In the data rows, 128 means zero.
Some points, one per row:
[145 158 152 136 159 166 142 151 154 150 146 162 154 132 144 152 146 165
 149 137 136 164 139 158]
[165 137 169 161 129 146 129 144 132 166 163 148 166 140 168 157 134 161
 131 139 155 165 152 145]
[144 156 160 160 131 134 148 142 149 151 148 151 150 167 133 157 135 149
 145 133 169 130 169 136]
[156 143 142 140 135 161 155 152 161 138 162 158 140 141 155 143 139 140
 136 140 165 153 144 156]
[135 162 148 156 138 140 159 134 134 152 159 136 157 159 140 144 138 141
 138 157 164 143 143 131]
[132 167 169 163 130 135 128 129 146 164 138 149 164 168 145 169 130 131
 130 133 159 129 167 139]
[167 129 165 132 149 168 165 168 163 168 146 169 151 139 168 158 165 154
 142 159 148 168 131 162]
[159 159 157 153 136 153 144 149 150 158 149 141 134 142 149 164 143 155
 136 136 166 136 137 144]
[166 138 163 168 151 163 158 165 157 169 144 159 169 164 166 168 129 146
 134 159 146 147 145 151]
[141 149 159 146 144 158 130 145 149 132 166 160 138 152 139 154 142 167
 134 153 168 147 161 132]
[136 150 151 145 140 149 136 146 131 135 157 135 152 145 136 141 165 155
 165 136 144 153 160 140]
[161 135 165 168 136 169 159 163 151 137 162 165 169 149 150 162 154 152
 167 166 149 146 168 128]
[147 148 133 155 149 154 139 149 156 143 155 136 132 151 143 136 149 166
 163 140 143 153 140 137]
[140 163 139 142 154 156 141 133 147 150 165 138 132 156 155 151 163 140
 155 152 146 135 156 152]
[140 150 166 151 153 133 131 138 140 169 129 128 150 169 148 167 128 137
 128 147 152 136 141 167]
[131 161 143 161 151 137 150 132 151 155 132 152 156 159 130 131 157 157
 164 157 167 132 148 156]
[155 133 167 165 154 160 141 161 139 167 161 141 149 153 156 156 130 128
 132 163 160 137 132 153]
[144 131 132 130 144 162 157 162 145 149 168 168 164 133 141 143 168 168
 168 154 137 158 161 136]
[140 159 161 148 137 137 136 141 130 148 141 132 165 164 140 167 152 142
 137 165 169 136 146 150]
[153 140 162 158 148 151 156 159 128 131 168 146 165 134 164 155 144 164
 140 142 147 138 158 133]
[133 168 141 139 165 132 157 131 161 136 144 153 149 144 132 139 140 140
 160 153 148 157 136 164]
[151 140 153 135 139 166 161 158 133 148 163 163 157 131 157 153 145 160
 150 161 163 137 164 132]
[169 128 169 144 133 159 140 166 141 157 154 154 159 154 169 166 132 136
 161 148 130 168 153 149]
[169 133 161 148 140 167 145 158 153 153 169 157 145 128 169 132 169 148
 169 165 129 169 148 144]
[153 149 146 162 132 161 137 132 150 132 164 135 133 139 140 159 158 165
 158 130 151 132 166 134]
[145 132 153 164 153 139 151 161 165 161 157 145 147 163 152 144 153 135
 159 143 157 142 160 142]
[157 145 143 131 148 168 167 165 160 140 165 150 165 147 165 130 148 162
 152 149 154 166 154 141]
[165 144 149 130 158 165 165 167 161 140 156 166 157 150 165 132 167 136
 146 166 132 167 130 155]
[147 142 158 156 130 158 132 151 142 129 169 144 153 132 161 160 167 149
 156 131 162 140 151 129]
Here are 21 more points, each followed by its number:
[138 154 136 159 155 150 138 130 130 134 149 132 151 157 138 165 161 157
 152 150 147 152 135 144] 0
[158 161 157 140 134 143 131 147 132 147 167 161 135 144 147 163 144 167
 162 132 163 156 142 152] 1
[160 152 167 149 152 151 134 136 149 165 151 137 146 150 147 150 147 135
 133 135 161 140 163 151] 2
[165 160 166 166 163 143 148 155 166 167 140 154 160 160 163 164 132 131
 148 137 136 144 143 166] 3
[148 151 154 169 129 152 135 137 155 133 158 147 163 132 153 146 156 166
 143 132 142 157 154 130] 4
[169 130 130 128 169 169 168 169 143 131 156 163 141 128 169 129 169 144
 166 169 128 169 128 166] 5
[163 141 163 155 139 167 164 153 142 145 149 169 166 148 162 138 157 161
 148 162 132 167 157 146] 6
[159 135 131 129 161 159 167 167 140 149 167 167 163 142 157 132 154 153
 147 167 135 139 132 135] 7
[137 164 147 132 142 160 143 140 153 128 161 161 129 135 153 146 155 169
 155 142 137 163 165 160] 8
[130 166 168 169 128 128 129 128 165 163 131 128 136 167 129 168 128 153
 133 128 168 128 169 137] 9
[149 136 147 145 161 155 154 143 167 149 133 142 161 143 141 148 136 133
 145 144 135 145 141 165] 10
[157 153 136 136 164 165 153 160 144 157 152 144 162 151 143 145 148 156
 144 147 139 148 134 149] 11
[157 161 158 157 128 142 128 132 128 128 169 156 144 129 152 169 168 169
 139 129 157 143 164 133] 12
[134 136 151 150 146 148 161 156 129 163 147 149 169 169 151 169 141 128
 129 169 161 128 131 129] 13
[154 134 165 169 131 138 137 150 135 164 160 143 148 165 158 161 150 150
 132 157 149 133 167 134] 14
[146 139 137 159 160 141 160 160 137 157 142 164 142 137 145 137 162 139
 139 144 134 163 158 159] 15
[134 157 142 157 141 142 163 143 131 156 159 133 144 143 134 161 163 132
 135 164 151 131 138 140] 16
[154 131 128 131 169 169 169 169 158 133 132 151 156 130 146 128 169 137
 169 169 144 162 128 154] 17
[163 148 159 147 163 135 150 154 164 144 134 157 153 165 154 161 140 132
 131 134 158 151 149 163] 18
[135 146 150 154 156 140 146 137 155 136 145 136 154 152 135 138 161 161
 143 136 141 152 165 148] 19
[130 165 149 147 134 149 155 135 132 146 140 152 153 161 133 162 159 151
 135 151 153 134 153 139] 20
Which of these numbered points is nearest to each point below, looking only along the 3 directions in which the first points spread most? Its number follows each.
[168 132 156 137 133 164 166 165 137 142 155 169 168 131 167 140 137 154
 153 150 132 149 159 131] > 6
[166 129 153 133 162 156 165 164 163 153 148 168 168 157 165 153 145 129
 161 168 130 159 134 164] > 7
[152 157 140 152 166 134 162 140 157 165 143 143 155 141 163 149 160 158
 140 156 152 154 150 161] > 10
[149 137 144 143 135 149 144 152 164 132 151 145 158 130 146 134 142 148
 157 131 159 162 169 136] > 4
[161 155 157 143 140 157 134 156 154 160 145 140 137 157 161 141 141 159
 159 140 145 144 152 146] > 1
[139 163 135 154 142 147 149 148 152 135 153 130 155 161 137 148 144 156
 154 138 150 148 155 158] > 0
[143 149 161 146 136 150 142 134 152 139 143 155 138 146 142 156 134 138
 149 132 166 150 140 142] > 16
[128 169 128 135 166 129 132 129 136 129 137 132 128 160 128 135 155 168
 141 128 169 130 168 149] > 0
[162 141 155 144 138 136 132 136 146 165 139 142 141 163 150 152 151 158
 153 155 161 158 137 157] > 18
[152 132 144 162 157 144 149 145 143 161 158 148 146 140 164 157 136 141
 147 144 156 145 138 143] > 2
[136 146 155 164 160 147 166 161 166 162 147 162 167 162 137 133 136 133
 144 149 140 135 142 140] > 10
